In the data rows, 500 means zero.
A hidden rule labels the rows of this table. It goes by one to three of the table's principal directions, not those with the most spread.
np.array([377, 416, 384, 411, 556, 691, 431, 500, 560, 453, 379, 427, 587, 488, 434, 498, 669, 505,
          532, 529, 551, 396, 818, 470, 261, 388, 680, 395, 491, 367, 342, 418]) JJ
np.array([562, 520, 481, 502, 461, 476, 569, 456, 503, 494, 454, 529, 526, 387, 535, 529, 459, 461,
          479, 418, 464, 651, 387, 583, 606, 557, 454, 507, 462, 425, 600, 545]) Gi
np.array([420, 458, 577, 500, 421, 421, 473, 508, 505, 497, 410, 392, 453, 517, 430, 431, 450, 344,
          532, 547, 496, 473, 539, 509, 524, 503, 584, 484, 458, 430, 511, 470]) JJ
np.array([533, 395, 324, 395, 526, 647, 517, 447, 512, 382, 477, 559, 490, 503, 471, 591, 579, 527,
          609, 403, 528, 584, 563, 546, 257, 389, 611, 423, 489, 386, 439, 523]) En
np.array([545, 416, 487, 481, 360, 409, 522, 448, 518, 427, 442, 554, 452, 404, 429, 414, 442, 458,
          641, 410, 559, 597, 473, 568, 464, 516, 545, 511, 581, 468, 572, 499]) En
np.array([482, 552, 562, 429, 398, 408, 367, 576, 438, 338, 611, 398, 440, 540, 402, 411, 501, 585,
          505, 606, 704, 380, 664, 335, 323, 448, 579, 559, 649, 500, 404, 506]) JJ
np.array([628, 689, 581, 556, 371, 273, 548, 523, 448, 434, 524, 465, 530, 244, 513, 449, 384, 513,
          339, 431, 609, 637, 275, 544, 819, 639, 415, 628, 545, 438, 658, 569]) Gi
np.array([459, 564, 230, 542, 681, 574, 600, 637, 516, 613, 416, 540, 362, 386, 445, 579, 473, 603,
          375, 306, 619, 493, 430, 765, 601, 512, 737, 301, 425, 360, 488, 527]) Gi
np.array([487, 494, 507, 539, 453, 402, 517, 533, 501, 508, 460, 492, 419, 446, 451, 434, 442, 463,
          510, 448, 553, 495, 462, 572, 582, 523, 551, 484, 515, 483, 541, 494]) Gi
np.array([428, 504, 533, 569, 491, 362, 489, 601, 495, 560, 488, 519, 354, 534, 407, 341, 391, 489,
          540, 505, 607, 384, 443, 575, 562, 558, 645, 546, 561, 554, 483, 459]) JJ
np.array([489, 280, 373, 518, 442, 480, 585, 477, 561, 538, 309, 680, 338, 427, 411, 393, 398, 406,
          770, 279, 486, 623, 399, 794, 449, 513, 672, 416, 530, 443, 565, 460]) En
np.array([578, 477, 457, 517, 437, 434, 559, 486, 492, 470, 452, 609, 441, 365, 480, 470, 396, 522,
          583, 366, 520, 648, 332, 650, 565, 574, 505, 525, 547, 456, 587, 527]) Gi
np.array([484, 413, 454, 496, 416, 425, 486, 519, 531, 479, 458, 556, 398, 470, 377, 386, 440, 514,
          635, 430, 640, 460, 522, 554, 415, 474, 652, 474, 609, 531, 485, 454]) En
np.array([556, 484, 533, 540, 414, 356, 496, 514, 491, 479, 541, 545, 421, 465, 430, 413, 424, 529,
          587, 463, 574, 490, 426, 520, 532, 529, 498, 528, 623, 599, 561, 494]) En
np.array([452, 304, 304, 465, 472, 543, 504, 542, 542, 448, 377, 647, 312, 439, 370, 397, 483, 565,
          730, 303, 640, 502, 606, 702, 275, 427, 740, 374, 608, 424, 429, 453]) Gi
np.array([478, 286, 509, 466, 357, 434, 477, 483, 503, 392, 416, 611, 346, 525, 432, 325, 450, 404,
          786, 409, 519, 560, 542, 609, 310, 466, 594, 538, 597, 465, 495, 476]) Gi
np.array([576, 695, 426, 451, 630, 601, 437, 562, 441, 404, 692, 453, 619, 490, 531, 630, 621, 751,
          316, 578, 625, 411, 553, 336, 419, 458, 473, 543, 566, 520, 384, 543]) Gi
np.array([417, 516, 524, 441, 475, 576, 432, 459, 558, 508, 460, 404, 655, 482, 460, 467, 584, 518,
          463, 629, 554, 404, 735, 349, 396, 485, 545, 494, 527, 488, 423, 431]) JJ
np.array([553, 517, 491, 405, 487, 593, 484, 439, 466, 381, 539, 511, 586, 500, 560, 573, 537, 533,
          506, 532, 471, 616, 508, 435, 369, 494, 447, 577, 488, 408, 470, 551]) JJ
np.array([460, 461, 465, 490, 493, 532, 443, 537, 521, 440, 429, 508, 529, 416, 456, 418, 563, 542,
          541, 472, 581, 431, 616, 523, 428, 461, 594, 506, 571, 458, 409, 429]) JJ
np.array([425, 318, 448, 324, 471, 696, 351, 448, 497, 293, 491, 484, 514, 639, 417, 508, 620, 547,
          738, 599, 533, 436, 813, 360, 000, 341, 623, 486, 578, 416, 277, 445]) JJ
np.array([522, 477, 438, 429, 577, 664, 459, 427, 530, 394, 585, 542, 679, 559, 547, 531, 712, 584,
          513, 558, 527, 423, 662, 335, 286, 388, 487, 592, 539, 548, 360, 461]) En
np.array([532, 524, 480, 476, 555, 615, 513, 458, 500, 472, 491, 569, 635, 435, 593, 518, 575, 563,
          495, 506, 416, 586, 514, 513, 470, 559, 406, 591, 502, 447, 488, 511]) JJ
np.array([557, 564, 429, 448, 627, 682, 464, 483, 486, 423, 597, 528, 668, 503, 588, 615, 669, 658,
          427, 540, 485, 475, 579, 390, 376, 439, 423, 548, 518, 510, 390, 507]) Gi
np.array([398, 375, 356, 595, 704, 600, 581, 541, 570, 651, 407, 640, 415, 599, 498, 457, 553, 449,
          576, 395, 444, 380, 447, 695, 518, 457, 668, 454, 408, 552, 419, 415]) En
np.array([465, 434, 438, 487, 584, 624, 498, 512, 509, 466, 398, 566, 542, 481, 538, 485, 565, 470,
          561, 454, 432, 523, 493, 608, 434, 481, 577, 546, 455, 401, 410, 457]) JJ
np.array([506, 485, 464, 514, 632, 644, 501, 503, 509, 477, 483, 611, 635, 492, 627, 476, 654, 530,
          497, 476, 409, 491, 508, 539, 474, 480, 462, 628, 484, 496, 407, 463]) JJ
np.array([473, 431, 437, 569, 591, 584, 540, 522, 545, 539, 346, 620, 560, 381, 570, 431, 576, 470,
          526, 370, 425, 511, 456, 685, 597, 504, 533, 539, 461, 451, 457, 423]) JJ
np.array([473, 499, 412, 518, 529, 472, 555, 557, 499, 536, 431, 499, 389, 466, 453, 499, 442, 447,
          484, 405, 541, 532, 422, 654, 564, 513, 643, 427, 443, 403, 532, 521]) Gi
np.array([667, 696, 629, 582, 422, 264, 577, 535, 402, 528, 632, 496, 442, 416, 581, 530, 324, 500,
          361, 472, 451, 683, 170, 546, 835, 676, 275, 591, 513, 549, 744, 650]) JJ
np.array([460, 537, 553, 487, 547, 481, 414, 589, 453, 498, 616, 449, 448, 683, 472, 466, 511, 520,
          502, 631, 535, 351, 550, 395, 388, 465, 560, 541, 552, 595, 415, 499]) JJ
np.array([472, 459, 419, 505, 580, 558, 519, 474, 548, 551, 529, 554, 513, 579, 449, 489, 550, 540,
          561, 519, 535, 406, 545, 479, 402, 477, 588, 494, 524, 585, 448, 456]) En
np.array([428, 373, 497, 414, 521, 584, 394, 483, 489, 416, 561, 447, 449, 740, 395, 509, 562, 486,
          684, 642, 499, 357, 683, 362, 148, 380, 610, 473, 545, 549, 354, 457]) Gi
np.array([485, 416, 533, 583, 456, 353, 567, 537, 490, 576, 436, 585, 311, 524, 470, 374, 364, 377,
          634, 411, 436, 563, 347, 698, 610, 588, 532, 509, 504, 520, 620, 516]) JJ
np.array([551, 523, 584, 568, 508, 392, 507, 529, 469, 538, 589, 561, 456, 582, 524, 440, 446, 484,
          539, 528, 457, 475, 342, 504, 583, 551, 436, 609, 551, 648, 549, 510]) Gi
np.array([457, 480, 426, 536, 530, 462, 493, 637, 476, 504, 451, 555, 343, 452, 455, 392, 474, 548,
          538, 397, 581, 464, 525, 672, 493, 517, 630, 459, 567, 444, 479, 500]) JJ
np.array([580, 307, 618, 475, 346, 440, 511, 411, 470, 406, 442, 629, 442, 557, 571, 429, 423, 309,
          766, 432, 302, 715, 338, 590, 431, 500, 381, 613, 508, 500, 592, 527]) En
np.array([431, 487, 441, 566, 525, 418, 486, 574, 529, 554, 496, 496, 377, 490, 344, 409, 458, 582,
          541, 484, 664, 319, 552, 538, 503, 502, 661, 432, 591, 577, 454, 429]) Gi
np.array([616, 586, 536, 554, 477, 410, 592, 443, 491, 532, 537, 505, 558, 410, 558, 561, 462, 456,
          414, 456, 426, 631, 304, 525, 729, 582, 352, 536, 457, 526, 666, 564]) En
np.array([526, 553, 530, 576, 517, 404, 528, 594, 448, 575, 521, 566, 365, 474, 523, 464, 368, 553,
          496, 448, 466, 546, 343, 637, 644, 616, 441, 504, 536, 533, 585, 550]) JJ
np.array([478, 458, 498, 442, 461, 536, 457, 476, 509, 493, 510, 491, 482, 562, 439, 520, 456, 538,
          582, 556, 530, 484, 559, 435, 348, 483, 545, 463, 539, 521, 457, 485]) Gi
np.array([515, 365, 473, 474, 369, 483, 571, 429, 531, 484, 304, 580, 452, 358, 494, 455, 401, 363,
          651, 345, 419, 737, 417, 708, 523, 557, 527, 459, 465, 340, 617, 515]) JJ
np.array([486, 424, 518, 586, 452, 380, 582, 526, 509, 560, 379, 563, 366, 443, 516, 404, 408, 342,
          547, 355, 443, 583, 351, 710, 690, 542, 523, 489, 438, 458, 606, 503]) Gi
np.array([388, 514, 444, 491, 545, 515, 428, 581, 540, 528, 528, 414, 475, 569, 392, 442, 582, 564,
          441, 566, 691, 248, 727, 394, 392, 396, 689, 418, 556, 560, 365, 426]) Gi
np.array([517, 683, 600, 577, 521, 312, 466, 626, 428, 560, 700, 435, 389, 598, 463, 465, 391, 598,
          361, 610, 626, 347, 387, 398, 642, 565, 480, 564, 575, 670, 520, 542]) Gi
np.array([572, 565, 599, 476, 402, 408, 430, 561, 424, 411, 577, 440, 462, 488, 534, 517, 455, 523,
          446, 516, 527, 536, 463, 430, 524, 471, 407, 514, 556, 509, 524, 557]) Gi
np.array([508, 402, 490, 552, 437, 425, 545, 493, 523, 512, 427, 623, 403, 424, 483, 391, 431, 488,
          624, 375, 507, 554, 440, 642, 549, 540, 500, 510, 552, 516, 554, 479]) Gi
np.array([531, 544, 498, 522, 402, 415, 578, 450, 555, 541, 411, 487, 560, 333, 504, 479, 445, 419,
          398, 406, 569, 592, 396, 547, 710, 532, 523, 497, 449, 450, 598, 496]) En
np.array([564, 594, 548, 569, 507, 411, 530, 519, 477, 546, 570, 541, 504, 449, 533, 485, 441, 571,
          440, 495, 501, 516, 367, 509, 660, 593, 392, 569, 542, 587, 573, 527]) Gi
np.array([546, 500, 576, 524, 461, 476, 535, 504, 455, 478, 432, 584, 503, 408, 629, 459, 438, 442,
          515, 428, 361, 687, 348, 637, 629, 602, 367, 611, 463, 408, 578, 546]) JJ
np.array([616, 513, 497, 455, 480, 582, 540, 356, 523, 405, 536, 541, 709, 433, 617, 602, 608, 494,
          446, 473, 446, 620, 443, 396, 512, 446, 353, 597, 449, 496, 510, 516]) En
np.array([496, 595, 614, 494, 576, 535, 430, 458, 482, 481, 675, 388, 657, 675, 534, 560, 613, 524,
          407, 738, 464, 335, 578, 217, 448, 466, 392, 619, 489, 646, 415, 480]) Gi
np.array([501, 561, 477, 576, 623, 518, 500, 533, 521, 544, 570, 497, 562, 525, 522, 528, 594, 563,
          381, 512, 546, 332, 475, 434, 600, 436, 498, 525, 482, 625, 421, 444]) En
np.array([454, 639, 493, 397, 613, 682, 357, 494, 482, 398, 621, 282, 709, 581, 464, 679, 665, 648,
          325, 742, 589, 294, 731, 175, 307, 381, 528, 491, 478, 481, 275, 456]) Gi
np.array([477, 448, 290, 579, 749, 689, 594, 518, 561, 532, 391, 692, 582, 402, 576, 484, 667, 554,
          498, 326, 468, 461, 433, 720, 553, 474, 613, 565, 427, 443, 378, 414]) En
np.array([438, 489, 571, 547, 508, 434, 469, 541, 483, 463, 479, 410, 462, 548, 481, 445, 533, 385,
          471, 538, 503, 388, 517, 481, 563, 449, 547, 539, 446, 482, 448, 459]) En
np.array([505, 461, 437, 443, 558, 627, 509, 455, 516, 522, 519, 521, 540, 583, 526, 588, 561, 511,
          538, 522, 425, 533, 563, 474, 363, 464, 488, 438, 471, 502, 489, 523]) Gi
np.array([559, 578, 589, 505, 439, 396, 469, 516, 458, 490, 584, 423, 496, 516, 484, 528, 443, 497,
          454, 564, 506, 503, 434, 416, 565, 520, 428, 505, 539, 563, 564, 538]) Gi
np.array([412, 301, 395, 572, 435, 399, 595, 551, 564, 608, 243, 582, 251, 410, 379, 355, 372, 313,
          680, 260, 508, 563, 439, 856, 590, 512, 732, 321, 466, 398, 601, 458]) Gi
np.array([393, 310, 317, 477, 497, 560, 546, 554, 555, 571, 289, 566, 294, 473, 394, 447, 451, 422,
          666, 312, 525, 546, 590, 773, 380, 455, 755, 264, 475, 355, 505, 477]) JJ
np.array([501, 532, 584, 513, 473, 419, 505, 467, 506, 546, 580, 447, 518, 613, 484, 481, 484, 427,
          482, 603, 491, 448, 477, 388, 531, 512, 476, 547, 496, 609, 546, 507]) En
np.array([528, 616, 408, 585, 577, 429, 556, 591, 501, 597, 534, 507, 432, 391, 451, 515, 458, 623,
          379, 419, 607, 450, 424, 597, 680, 563, 543, 412, 536, 538, 562, 520]) Gi
np.array([415, 434, 501, 494, 485, 512, 501, 495, 536, 542, 392, 453, 483, 522, 462, 460, 499, 378,
          534, 506, 476, 477, 563, 543, 489, 482, 598, 449, 440, 438, 490, 461]) JJ
np.array([532, 655, 373, 536, 602, 507, 584, 533, 517, 630, 546, 479, 499, 424, 467, 627, 447, 627,
          320, 457, 589, 499, 401, 541, 655, 563, 544, 384, 462, 509, 563, 546]) En
np.array([442, 405, 523, 534, 510, 504, 510, 542, 491, 515, 389, 605, 427, 488, 536, 363, 469, 437,
          630, 446, 403, 554, 480, 677, 497, 575, 519, 571, 507, 434, 500, 480]) JJ
np.array([586, 677, 614, 557, 470, 348, 522, 555, 426, 543, 614, 460, 478, 463, 557, 518, 391, 538,
          356, 540, 481, 567, 332, 482, 728, 629, 337, 560, 520, 553, 640, 595]) JJ
np.array([517, 581, 506, 525, 610, 559, 509, 513, 480, 577, 604, 578, 552, 548, 560, 511, 510, 648,
          481, 579, 437, 486, 492, 474, 490, 616, 384, 576, 553, 595, 507, 527]) JJ
np.array([514, 550, 321, 440, 620, 703, 537, 483, 534, 523, 484, 542, 612, 406, 542, 620, 608, 657,
          417, 445, 515, 556, 608, 531, 416, 499, 516, 408, 483, 409, 466, 525]) JJ
np.array([504, 445, 432, 459, 540, 611, 529, 452, 516, 463, 477, 576, 546, 510, 562, 521, 571, 498,
          535, 455, 458, 563, 528, 529, 406, 468, 502, 531, 460, 443, 463, 506]) Gi
np.array([528, 574, 409, 508, 574, 605, 580, 443, 552, 530, 440, 553, 682, 325, 582, 538, 591, 557,
          376, 435, 491, 581, 491, 550, 615, 560, 462, 541, 447, 418, 520, 495]) JJ
np.array([646, 607, 630, 501, 368, 382, 544, 453, 426, 443, 542, 499, 536, 375, 617, 553, 386, 474,
          425, 472, 402, 754, 292, 510, 699, 623, 247, 596, 484, 445, 684, 621]) JJ
np.array([614, 544, 568, 569, 329, 330, 664, 401, 519, 511, 353, 547, 556, 198, 617, 460, 389, 322,
          398, 298, 425, 818, 231, 688, 915, 638, 338, 575, 393, 358, 764, 570]) Gi
np.array([414, 534, 479, 528, 547, 488, 536, 550, 520, 591, 459, 485, 455, 526, 494, 454, 467, 457,
          421, 501, 543, 451, 495, 555, 577, 532, 607, 496, 433, 464, 487, 492]) JJ
Here are more rows. What is the label of each one?
np.array([377, 290, 373, 483, 604, 676, 506, 423, 618, 598, 392, 536, 518, 646, 406, 513, 609, 431,
          679, 513, 446, 354, 674, 508, 279, 379, 675, 358, 453, 563, 385, 373]) >> En
np.array([456, 504, 455, 504, 575, 577, 481, 589, 478, 529, 467, 549, 448, 490, 543, 493, 502, 580,
          481, 461, 488, 491, 537, 592, 473, 514, 522, 468, 501, 449, 442, 503]) >> JJ
np.array([558, 542, 509, 475, 384, 482, 614, 375, 531, 459, 400, 549, 621, 282, 609, 502, 457, 430,
          398, 388, 497, 750, 383, 560, 683, 587, 406, 605, 398, 331, 611, 549]) >> Gi
np.array([510, 722, 654, 491, 519, 422, 360, 538, 445, 443, 774, 259, 618, 656, 466, 579, 575, 607,
          263, 789, 648, 217, 606, 083, 502, 416, 425, 577, 550, 691, 385, 490]) >> En
np.array([521, 575, 477, 511, 610, 591, 488, 473, 523, 545, 577, 443, 641, 534, 522, 621, 607, 574,
          389, 580, 476, 400, 543, 368, 517, 454, 439, 466, 473, 593, 456, 475]) >> En
np.array([579, 663, 539, 565, 579, 459, 537, 545, 463, 564, 604, 476, 565, 487, 600, 567, 520, 530,
          311, 519, 451, 509, 363, 474, 714, 548, 368, 544, 465, 572, 575, 559]) >> Gi
np.array([528, 622, 444, 519, 528, 503, 580, 515, 492, 536, 477, 536, 524, 339, 568, 537, 451, 582,
          344, 417, 537, 617, 409, 595, 672, 608, 459, 517, 449, 391, 563, 560]) >> JJ
np.array([620, 629, 546, 481, 470, 437, 516, 419, 489, 492, 682, 383, 598, 558, 505, 661, 518, 509,
          357, 594, 520, 498, 435, 277, 569, 460, 370, 479, 480, 624, 586, 567]) >> En
np.array([561, 504, 525, 582, 389, 378, 646, 481, 496, 558, 295, 617, 443, 203, 583, 435, 302, 403,
          496, 274, 395, 820, 209, 827, 850, 709, 399, 536, 428, 321, 725, 556]) >> JJ
np.array([435, 499, 545, 469, 520, 490, 396, 498, 516, 498, 644, 347, 508, 738, 376, 526, 576, 499,
          500, 705, 598, 227, 683, 224, 319, 362, 589, 450, 541, 675, 381, 443]) >> En
np.array([495, 316, 517, 473, 520, 569, 429, 511, 478, 453, 554, 651, 400, 717, 527, 444, 523, 511,
          749, 508, 415, 449, 523, 493, 230, 401, 493, 549, 582, 636, 390, 467]) >> Gi
np.array([441, 421, 539, 377, 449, 637, 379, 425, 553, 395, 509, 418, 683, 604, 513, 487, 697, 459,
          518, 632, 538, 378, 806, 241, 228, 313, 533, 523, 520, 525, 332, 422]) >> En
np.array([512, 651, 467, 549, 573, 492, 538, 588, 469, 586, 477, 472, 489, 375, 529, 570, 420, 585,
          326, 460, 511, 542, 376, 603, 710, 602, 487, 450, 452, 429, 547, 540]) >> JJ
np.array([525, 345, 433, 470, 473, 555, 513, 417, 538, 458, 460, 591, 472, 529, 450, 527, 497, 486,
          681, 431, 484, 531, 472, 530, 356, 423, 549, 460, 516, 530, 466, 458]) >> En
np.array([533, 586, 658, 574, 489, 364, 479, 518, 452, 524, 607, 439, 505, 561, 519, 471, 462, 475,
          452, 613, 442, 441, 414, 410, 644, 568, 358, 597, 524, 625, 563, 516]) >> JJ
np.array([482, 481, 474, 448, 545, 584, 436, 485, 514, 453, 604, 480, 556, 630, 489, 526, 628, 565,
          505, 584, 559, 360, 665, 326, 307, 378, 524, 502, 541, 595, 379, 470]) >> En
np.array([506, 485, 612, 448, 454, 490, 430, 478, 466, 469, 590, 470, 519, 662, 511, 481, 497, 463,
          579, 644, 434, 484, 544, 364, 358, 497, 437, 571, 549, 581, 492, 519]) >> JJ
np.array([484, 459, 591, 449, 395, 450, 407, 473, 489, 395, 526, 366, 508, 569, 428, 500, 522, 424,
          541, 601, 539, 422, 608, 341, 390, 400, 519, 489, 525, 514, 450, 469]) >> En
np.array([356, 398, 492, 501, 577, 573, 439, 549, 514, 509, 449, 503, 442, 634, 452, 404, 556, 471,
          605, 569, 494, 340, 658, 511, 337, 458, 635, 515, 499, 495, 353, 418]) >> JJ
np.array([455, 643, 490, 533, 548, 469, 508, 619, 465, 579, 473, 393, 450, 423, 511, 541, 451, 526,
          298, 491, 536, 489, 493, 568, 677, 559, 526, 407, 436, 399, 533, 545]) >> JJ
np.array([490, 438, 602, 438, 309, 422, 424, 461, 491, 369, 479, 452, 484, 467, 461, 416, 469, 467,
          576, 528, 573, 522, 617, 402, 400, 459, 477, 536, 573, 465, 484, 485]) >> JJ
np.array([449, 460, 524, 465, 476, 560, 489, 465, 515, 467, 409, 495, 560, 465, 531, 468, 523, 447,
          522, 517, 457, 546, 567, 514, 460, 516, 505, 547, 459, 395, 464, 477]) >> JJ
np.array([553, 605, 640, 523, 457, 402, 435, 553, 427, 470, 615, 470, 495, 516, 537, 484, 433, 575,
          449, 591, 499, 484, 429, 406, 565, 560, 360, 597, 577, 583, 519, 534]) >> JJ
np.array([588, 452, 510, 558, 484, 423, 574, 490, 475, 545, 503, 612, 400, 503, 532, 501, 404, 452,
          606, 402, 378, 636, 288, 648, 597, 568, 409, 501, 506, 553, 639, 553]) >> Gi
np.array([585, 377, 681, 490, 305, 364, 496, 399, 459, 439, 487, 558, 440, 544, 510, 443, 345, 353,
          741, 518, 329, 692, 332, 519, 483, 579, 335, 600, 546, 544, 644, 537]) >> Gi
np.array([502, 509, 550, 454, 551, 583, 443, 438, 511, 461, 638, 467, 638, 680, 547, 540, 642, 506,
          475, 655, 485, 375, 603, 260, 356, 398, 446, 596, 498, 633, 394, 474]) >> En
np.array([482, 490, 459, 499, 617, 630, 494, 438, 550, 512, 570, 516, 638, 593, 547, 555, 667, 551,
          453, 562, 494, 365, 605, 355, 421, 402, 473, 532, 468, 607, 386, 442]) >> En
np.array([569, 747, 518, 443, 520, 607, 530, 422, 468, 466, 533, 379, 744, 294, 628, 719, 518, 642,
          193, 573, 470, 666, 493, 377, 663, 616, 274, 527, 389, 326, 548, 590]) >> JJ
np.array([573, 690, 578, 537, 369, 310, 539, 597, 416, 499, 475, 443, 409, 257, 553, 502, 298, 534,
          296, 401, 564, 694, 307, 623, 826, 656, 395, 494, 489, 354, 672, 620]) >> JJ
np.array([431, 456, 344, 535, 660, 591, 561, 529, 539, 601, 453, 521, 428, 560, 440, 555, 531, 499,
          514, 450, 495, 420, 500, 616, 478, 474, 656, 381, 420, 484, 456, 470]) >> Gi
np.array([563, 539, 548, 559, 544, 477, 530, 496, 497, 585, 572, 563, 549, 541, 578, 499, 515, 508,
          482, 516, 398, 512, 406, 493, 601, 550, 363, 549, 524, 642, 578, 520]) >> Gi
np.array([504, 355, 402, 450, 471, 591, 469, 535, 493, 430, 413, 636, 398, 446, 507, 470, 500, 575,
          668, 353, 497, 583, 569, 644, 314, 444, 540, 423, 577, 426, 447, 496]) >> JJ
np.array([431, 388, 558, 478, 492, 537, 423, 498, 510, 446, 503, 509, 504, 633, 508, 404, 595, 441,
          605, 568, 477, 387, 653, 417, 332, 406, 524, 564, 530, 554, 387, 437]) >> Gi
np.array([547, 609, 647, 408, 331, 416, 419, 416, 491, 362, 652, 319, 654, 531, 510, 523, 573, 482,
          348, 662, 633, 450, 653, 142, 454, 404, 398, 579, 535, 553, 489, 528]) >> En
np.array([491, 474, 632, 437, 375, 462, 444, 438, 463, 409, 500, 388, 503, 547, 490, 525, 449, 406,
          548, 607, 436, 565, 546, 391, 431, 503, 418, 524, 472, 435, 520, 526]) >> JJ
np.array([552, 606, 577, 558, 495, 402, 542, 529, 466, 582, 530, 436, 495, 483, 556, 556, 431, 432,
          371, 507, 418, 563, 345, 523, 732, 567, 392, 479, 434, 522, 633, 564]) >> Gi
